The rows of T fall into 3 groups, which share some directions, and each row is roughly a mix of its group's hidden directions, except one row that fits no group.
T, 106 rows:
-6,-13,11,9,12,18,-9,8,-16,-25,0
9,-6,-22,4,-23,-1,17,2,-18,6,-10
-2,-28,14,21,15,9,-8,3,-9,0,6
-4,2,9,5,-3,27,17,-6,-15,21,-6
-18,13,3,-22,9,18,2,9,14,-12,10
17,-2,10,2,7,13,-25,-12,13,-17,8
-15,18,-18,-3,-13,1,20,1,-19,-6,-6
-1,11,-25,1,11,15,9,-2,11,22,11
6,-8,-11,16,-1,4,-32,-9,0,10,14
0,-24,11,9,4,12,-18,4,10,-8,-22
-28,-7,8,0,2,23,11,-5,-2,2,-18
7,-2,-15,-4,-12,-22,6,-12,-20,20,5
13,-19,-16,-11,7,22,6,-1,-10,-15,-8
-5,-8,-1,2,1,21,-33,-12,4,6,9
-11,-9,14,19,-13,-13,-21,16,-12,2,-3
17,-10,-7,0,-10,-25,-14,-16,-14,-4,8
8,-13,11,11,-6,-19,-15,17,0,-21,-10
-8,26,-12,-10,-23,3,7,-1,11,14,-6
-5,19,9,-7,-6,-15,20,-12,-18,3,15
9,14,8,-2,-9,-24,22,6,-15,13,1
-3,13,25,13,14,3,11,1,-22,10,4
-12,10,-6,4,-1,-1,27,11,-6,26,-5
13,3,2,-6,-16,-22,17,-17,-7,17,-6
9,-30,-7,10,-12,-11,-5,1,-12,-15,-11
2,11,-11,-17,10,20,-2,-21,8,6,18
-10,20,-6,-17,5,12,24,-2,18,-3,1
13,-22,-8,-12,-3,-8,-12,-1,-5,-25,13
-5,2,26,1,17,3,1,4,27,-6,-11
15,7,9,-7,8,-7,1,7,14,-34,4
12,-2,7,16,-9,-28,15,9,-13,1,-11
1,-3,12,-11,15,5,-20,-2,27,-9,-12
-2,12,-4,-23,-6,-14,10,-18,-14,-1,19
8,13,-11,-26,4,-6,2,-9,26,5,0
-2,-11,-26,23,-8,10,0,6,-8,-16,-7
-10,-12,15,20,13,-2,-7,5,-16,-8,21
0,25,-15,-17,-7,6,17,-6,-13,9,12
-2,4,-3,14,-21,-8,18,-3,-20,20,3
-13,6,-12,23,-8,18,2,9,-22,-4,-8
-17,23,4,1,-10,5,10,6,-24,15,1
-7,-14,16,8,8,14,-16,6,-9,-26,-7
0,25,3,-22,1,-3,22,-3,15,4,8
-2,-7,24,6,0,4,-5,19,8,-20,-19
-5,6,-23,-12,0,4,6,-19,-7,22,14
4,-11,-9,-2,20,15,-1,-11,29,1,-9
20,-5,-19,-21,7,16,15,-5,-1,-1,-11
5,-2,-1,16,-14,-7,18,-2,-14,28,-7
-6,1,8,-12,21,-3,-12,-7,21,-3,24
17,13,10,16,0,-22,17,-6,-7,-12,9
14,3,-17,-19,9,13,-2,-24,9,2,11
3,-11,14,-13,-2,-6,-10,17,8,-28,-13
14,-16,-26,-4,-20,-16,5,-4,4,4,-7
0,-17,4,8,-1,6,-24,1,-22,19,8
-8,-12,13,14,14,-5,-11,5,-14,-19,20
5,17,-8,-24,-3,1,3,-9,25,11,-8
-8,-15,2,20,-6,12,-17,-2,-8,24,-10
4,-2,18,0,-7,-33,5,5,14,-10,-7
12,-22,-4,26,-5,-9,-18,-6,-6,-1,-10
4,-5,11,11,12,10,11,4,-34,-10,2
-18,20,13,-10,5,16,15,10,0,-18,0
-12,-10,22,8,-1,14,-17,-3,19,8,-14
-12,11,11,-5,22,10,-3,0,-5,-11,28
2,-24,8,17,8,7,-22,5,-6,-16,-7
-10,-9,-11,2,14,28,3,2,22,-10,-1
-9,16,4,12,-2,-18,-12,10,23,17,0
-12,-19,-5,26,-8,12,-13,14,-11,-4,1
1,27,13,-16,3,12,8,0,-5,15,17
18,3,7,-26,-9,-23,2,-6,-9,-10,5
0,3,-9,13,-24,-23,12,1,-17,10,5
14,-7,17,6,-2,-17,10,9,-1,-23,-18
4,5,-13,8,-28,-19,13,0,-11,14,-6
14,16,-6,-3,6,13,-7,-13,-25,18,3
2,27,-19,-4,-3,6,18,-10,-6,16,-3
-11,14,25,8,8,10,9,13,22,-3,-4
1,0,17,-1,6,-8,8,6,35,-12,-2
-12,-21,3,16,-16,-5,-6,14,8,4,-23
18,-10,13,14,13,-11,-11,-3,15,-14,-18
-18,-2,11,-8,10,31,-5,9,0,2,15
16,6,19,6,11,26,-8,-9,15,-5,-1
11,-3,13,14,-3,4,-35,1,2,1,10
0,0,4,7,13,16,-17,11,22,-22,4
-4,9,-7,25,-1,-1,8,0,-9,30,7
6,-13,-23,18,5,24,-8,0,-1,-12,-1
3,7,-26,-4,-9,-3,7,-13,-10,27,2
9,2,2,-17,25,-2,-10,-3,28,-1,-1
7,-24,6,-3,6,15,-9,-2,-6,-24,-16
-1,24,12,-26,13,13,2,-8,6,-10,-3
6,17,6,-10,-7,-25,19,-2,19,5,1
-14,1,-5,1,-26,-10,-18,0,23,-3,-5
-27,7,-13,-21,-1,13,4,5,-1,18,6
-2,27,-6,-11,-7,-7,21,-7,1,20,1
-4,-4,11,7,-14,-26,11,-6,-25,-3,-5
6,-10,-23,10,-8,4,-12,-6,-30,2,-1
14,-13,7,-30,0,5,-5,-1,8,-13,-18
-11,8,4,16,-15,-9,-15,10,21,12,-15
20,-11,-1,22,7,9,-25,-3,13,-6,-1
-12,11,19,-24,-1,2,17,15,2,-8,-8
-5,-16,-7,4,-1,15,-15,5,-27,-19,5
-2,-9,-19,8,-21,-20,-12,6,18,3,-3
1,7,-23,-16,3,18,2,-13,-14,16,11
-5,21,-10,-27,-1,-1,15,-12,-13,8,3
7,-18,22,-5,-3,-25,-18,2,-6,-1,5
9,2,-5,-9,-3,-31,-13,-2,23,-6,-6
-4,-13,-3,21,-3,11,-5,15,-2,-29,-4
2,-31,-15,1,-6,-14,-16,-6,-13,-4,-3
11,-30,4,7,8,-13,-16,1,4,-16,-9
-5,-19,14,22,-2,-5,-15,13,-6,-16,-10

One row of each group comes first, with its name. Which group is each row after those in?
-9,16,23,10,6,-5,11,7,15,-8,-20 => (23)
1,10,-14,7,-3,-10,11,-18,-15,21,18 => (37)
-6,-4,26,-9,16,22,-10,-9,8,-8,-7 => (81)

10,-4,-28,9,-1,11,-9,-11,-24,7,-3 => (23)
-16,19,13,-2,12,12,4,0,-13,-5,25 => (81)
13,-17,-1,8,-9,-23,-21,10,-3,-15,-4 => (37)
2,-12,-18,7,-20,12,0,11,-12,-14,-20 => (81)
-22,7,-5,-26,-10,-9,9,4,-14,13,6 => (37)
-8,-21,11,-10,-2,-28,-6,-2,1,-14,-12 => (23)
6,-11,17,26,4,-4,-14,9,2,-15,-15 => (23)
-6,19,2,-20,-5,3,5,-3,-26,13,13 => (23)
-26,1,-17,-3,9,25,-6,1,10,6,7 => (37)
-9,-7,-22,19,-2,2,3,0,-7,29,-4 => (37)
-23,4,10,-12,8,24,7,11,5,-14,8 => (23)
